x =
[[-1.39  1.11  0.48  0.15  1.52 -0.35  2.20  1.89]
 [-0.89  1.42  3.42  0.98  3.36  1.58 -0.22  2.43]
 [ 0.00 -0.36  3.02  0.00  1.16  0.00  1.40  1.52]
 [-1.45  1.90  0.00  0.20  3.28  2.71 -1.19  2.28]
 [ 0.23 -0.80 -3.17 -0.34 -2.95 -1.35  2.36 -4.88]]
x[-5, 0]	-1.39
x[0, -4]	1.52
x[0]	[-1.39, 1.11, 0.48, 0.15, 1.52, -0.35, 2.20, 1.89]
x[-1]	[0.23, -0.80, -3.17, -0.34, -2.95, -1.35, 2.36, -4.88]
x[3]	[-1.45, 1.90, 0.00, 0.20, 3.28, 2.71, -1.19, 2.28]
x[-1, 7]	-4.88
x[-5, 3]	0.15
x[0, 2]	0.48
x[1, 3]	0.98
x[-5, 1]	1.11
x[-4, 5]	1.58
x[-4, 0]	-0.89
x[:, 6]	[2.20, -0.22, 1.40, -1.19, 2.36]
x[-5, 5]	-0.35
x[4, -6]	-3.17
x[-3, 0]	0.00
x[-4, 2]	3.42
x[-1, 6]	2.36
x[3, -3]	2.71
x[-2, -8]	-1.45
x[3, -6]	0.00
x[:, 1]	[1.11, 1.42, -0.36, 1.90, -0.80]
x[:, -3]	[-0.35, 1.58, 0.00, 2.71, -1.35]
x[-1, -5]	-0.34

grid =
[[5947 5679 6667 3492 5549 4957 6718 6791]
 [3874 9339 4736 6958 6510 7056 8973 2290]
 [4915 7780 5652 3986 6350 6329 7583 4169]
 [5098 5520 4088 3537 5613 4302 6259 6376]
 [5018 3495 4316 7033 3503 4897 2649 5006]]
grid[0, 0]	5947
grid[1, 0]	3874
grid[4, 3]	7033
grid[3]	[5098, 5520, 4088, 3537, 5613, 4302, 6259, 6376]
grid[1, 4]	6510
grid[3, 6]	6259
grid[0, 3]	3492
grid[4, 1]	3495
grid[2, 4]	6350
grid[:, 1]	[5679, 9339, 7780, 5520, 3495]
grid[3, 2]	4088
grid[4, 5]	4897
grid[:, 6]	[6718, 8973, 7583, 6259, 2649]
grid[:, 7]	[6791, 2290, 4169, 6376, 5006]
grid[1, 7]	2290
grid[4, 0]	5018
grid[:, 3]	[3492, 6958, 3986, 3537, 7033]
grid[3, 4]	5613
grid[1, 3]	6958
grid[4, 4]	3503

B =
[[-2.26  0.03  1.59  0.30  3.08 -2.74 -1.97  0.24 -3.15]
 [-0.87  0.74  1.81 -3.80 -3.86 -0.78  0.93  0.48 -0.80]
 [-1.98  4.55 -1.21  2.64 -1.29  0.41 -0.86  0.39  1.64]
 [ 1.40  0.96  2.58  0.44 -1.26  4.18  0.36  2.54  0.90]
 [ 0.35 -2.48  4.54 -1.54  1.05  1.34 -1.98  0.52  1.09]
 [ 0.02 -1.94  4.01 -0.09  0.57 -2.18  2.34 -2.40  1.06]
 [ 2.75  1.59 -0.10  1.32  0.98 -3.40  0.88 -1.47 -3.33]
 [ 0.02 -1.77  2.69 -3.08 -2.39  1.55  2.80  0.56  0.83]
 [-5.17  2.29 -0.32  0.67 -0.85 -0.49 -1.00  0.33  1.82]
 [ 0.93 -4.77 -2.27 -2.26  1.03 -0.39  0.01 -1.51  0.59]
 [-3.02 -0.38 -1.87  0.68  2.73 -2.13 -3.05 -0.92 -0.55]
 [-2.70 -2.25 -2.79  0.51  0.31 -0.18  3.97 -0.64  0.27]
 [ 0.26 -2.27  4.31 -1.70  0.95  1.56 -2.05  0.46  1.30]
 [-0.37  2.33 -4.36  1.57 -0.97 -1.38  2.07 -0.37 -1.13]
 [-1.20 -2.25 -0.70 -2.65 -2.85  1.49  2.04 -0.37  3.20]]
Indices start at 0.
row 0 col 0 -> -2.26
row 6 col 5 -> -3.40
row 3 col 5 -> 4.18
row 3 col 4 -> -1.26
row 5 col 7 -> -2.40
row 5 col 4 -> 0.57
row 2 col 3 -> 2.64
row 0 col 4 -> 3.08
row 10 col 8 -> -0.55
row 12 col 6 -> -2.05
row 9 col 0 -> 0.93
row 14 col 3 -> -2.65
row 6 col 0 -> 2.75
row 7 col 8 -> 0.83
row 14 col 1 -> -2.25
row 4 col 0 -> 0.35
row 7 col 0 -> 0.02
row 11 col 3 -> 0.51
row 6 col 3 -> 1.32
row 12 col 1 -> -2.27
row 7 col 5 -> 1.55
row 8 col 7 -> 0.33
row 10 col 6 -> -3.05
row 7 col 2 -> 2.69
row 3 col 8 -> 0.90
row 6 col 4 -> 0.98
row 11 col 1 -> -2.25
row 12 col 3 -> -1.70
row 12 col 5 -> 1.56
row 12 col 0 -> 0.26
row 7 col 6 -> 2.80
row 10 col 5 -> -2.13
row 1 col 1 -> 0.74
row 2 col 6 -> -0.86
row 9 col 3 -> -2.26
row 4 col 2 -> 4.54
row 10 col 2 -> -1.87
